One turn sends every row of this set to another row. A few are shown first. Where does it send the rows asked after them?
Moref: [-0.90  1.85  0.74 -1.23  1.25  0.89  0.04 -2.28 -4.04 -0.63 -2.12 -3.86
 -0.69  0.83 -2.66  0.17  2.13]
sofe: [-1.30  1.56  3.79  4.37 -0.39 -0.13  0.19  0.28 -1.64  4.81 -2.69 -1.40
 -0.77  0.01 -4.44  0.05  0.45]
moras: [-2.85  2.25  2.45 -1.23 -1.90  1.19 -1.43 -0.34 -3.20  1.04  0.88 -2.89
 -0.76 -0.08 -4.30  0.84  2.46]
bino: [-0.79  0.74  2.67  1.58 -0.08  1.14  1.92  1.03 -2.21 -0.54  0.64 -1.06
  0.99 -1.76 -0.37  1.93 -1.09]
penaz: [-0.90  0.71  1.40 -0.93  3.25 -2.07  1.03  4.40 -1.46  4.14 -1.25 -2.97
 -1.24 -0.05 -1.51  0.68  1.13]
tur: [ 0.66  1.68  0.40 -0.29  2.53 -1.82  0.21  0.91 -3.65  3.25  0.02 -2.01
  1.59 -0.10 -6.35  1.66  2.22]
dom: [-2.47  0.25  4.63 -2.46  1.55 -0.02  2.56  1.17 -3.29  0.50 -2.88 -3.00
 -2.13 -0.29 -1.99  0.97  4.52]
rin: [-1.91  2.30  3.32 -1.72  1.29 -0.71  2.42  0.77 -3.86  2.39 -2.00 -4.41
 -2.40  2.23 -0.84 -0.93  0.43]
nivi: [-1.92 -0.30  2.83 -1.85 -0.46 -2.81  2.64  0.90 -1.59  1.50 -2.33 -0.20
  0.09  1.67 -0.53  0.41  1.58]
tas: [-1.79  1.86  2.57 -1.04 -0.14  2.67  0.96  2.91 -2.95  3.17 -2.86 -3.36
  0.72 -0.19 -2.33  1.42  5.16]
muki: [-2.46 -0.69  1.78 -1.16  0.06 -4.23  2.46  3.35 -2.67  1.91 -1.37 -2.81
  0.85  1.05 -5.32  1.85 -0.29]
Keni: [-3.32 -0.06  1.36 -0.56 -0.86 -1.61 -0.11 -0.03 -1.98 -1.59 -2.54 -1.26
  0.09 -1.25 -2.60  2.28  2.16]
Lok: [-1.99  0.52  2.89  2.21 -1.67  0.80  3.29 -2.64 -3.80  1.95 -2.58 -3.28
 -0.90  1.40 -2.01  1.38 -1.07]
sok: [-1.24 -2.00  3.50  0.83  0.30  2.45  1.01  0.94  0.59  3.32 -3.00 -3.50
 -0.90  2.29 -3.51 -0.06  0.82]
Zar: [-1.65 -2.49  1.65  2.80  3.66  0.69  1.07  0.75 -2.10  2.20 -1.84 -2.43
 -0.65  1.46 -3.50  3.19 -1.96]
Nofu: [-0.62 -0.03  0.68  2.40  1.18  1.35  1.30 -2.59 -1.81  1.18 -2.38 -2.43
  0.85  0.99 -3.08  2.56 -1.34]
sunuv: [-1.55 -2.76  3.58  2.84 -0.03  0.94  0.14 -0.53 -3.39  2.51 -3.16 -2.23
 -1.12  1.01 -5.55 -0.28  2.64]
Ripos: [-1.20  1.44  1.67  0.21  0.92  1.61 -0.29  4.02 -4.12  4.71 -0.88 -1.98
  1.46  0.48 -4.72  1.70  4.04]
lol: [-1.77  1.52  2.02 -0.52  0.21  3.12 -0.78  2.49 -3.18  3.23 -0.96 -2.24
  1.05  0.50 -4.25  1.73  4.48]
Vugon: [-2.79  1.23  3.38 -0.94  1.00 -1.73 -0.81  1.15 -0.42  0.58 -0.18  0.04
  1.08  0.82 -5.43  3.42 -0.27]
vudu: [-1.14 -1.29  3.50  0.82  0.12  0.18  2.90  3.12 -3.49  1.29  2.29 -1.69
  0.29  0.60 -2.31  1.46 -1.69]
vuden: [-0.25 -0.87  3.66  0.46  2.50  1.28  3.05  1.65 -2.95 -1.23  0.62 -1.66
  1.62 -1.24 -4.06  3.59 -0.28]
nir: [ 0.14 -0.71  3.41  0.92  0.18 -0.57  4.47  0.78 -4.93  0.27  0.04 -0.89
  1.13 -0.61 -1.73  0.93  0.77]
ser: [-1.06  2.26  2.42 -0.24  1.02  1.52  1.33  4.35 -3.29  5.05 -2.12 -2.36
  0.75  0.02 -2.58  1.24  4.14]
mesik: [-2.89 -1.59  4.70  2.12  1.72 -0.03  3.55  0.38 -3.98  2.93 -2.68 -2.63
 -2.01  2.19 -2.82  2.19 -1.49]
fozo: [ 0.15  0.40  3.00  2.61  1.43  0.24  2.60  0.67 -0.21  3.22 -5.15 -4.22
  0.66 -0.15 -5.05  1.21  0.85]
Nuv: [-1.39  1.00  3.00 -0.11  4.80 -2.23  1.52  2.65 -5.34  2.66 -1.51 -3.70
 -1.62  1.23 -4.52  0.96 -0.03]
tezut: [-1.31  1.59  1.03  0.25  3.80  0.39 -2.77  0.37 -3.27  1.61  0.26 -2.50
 -0.82  1.03 -4.20  1.40 -0.14]

Vugon goes to muki
Nuv goes to rin
Now find these:
penaz goes to dom
Nofu goes to Zar
vudu goes to nir
ser goes to tas
sunuv goes to sofe

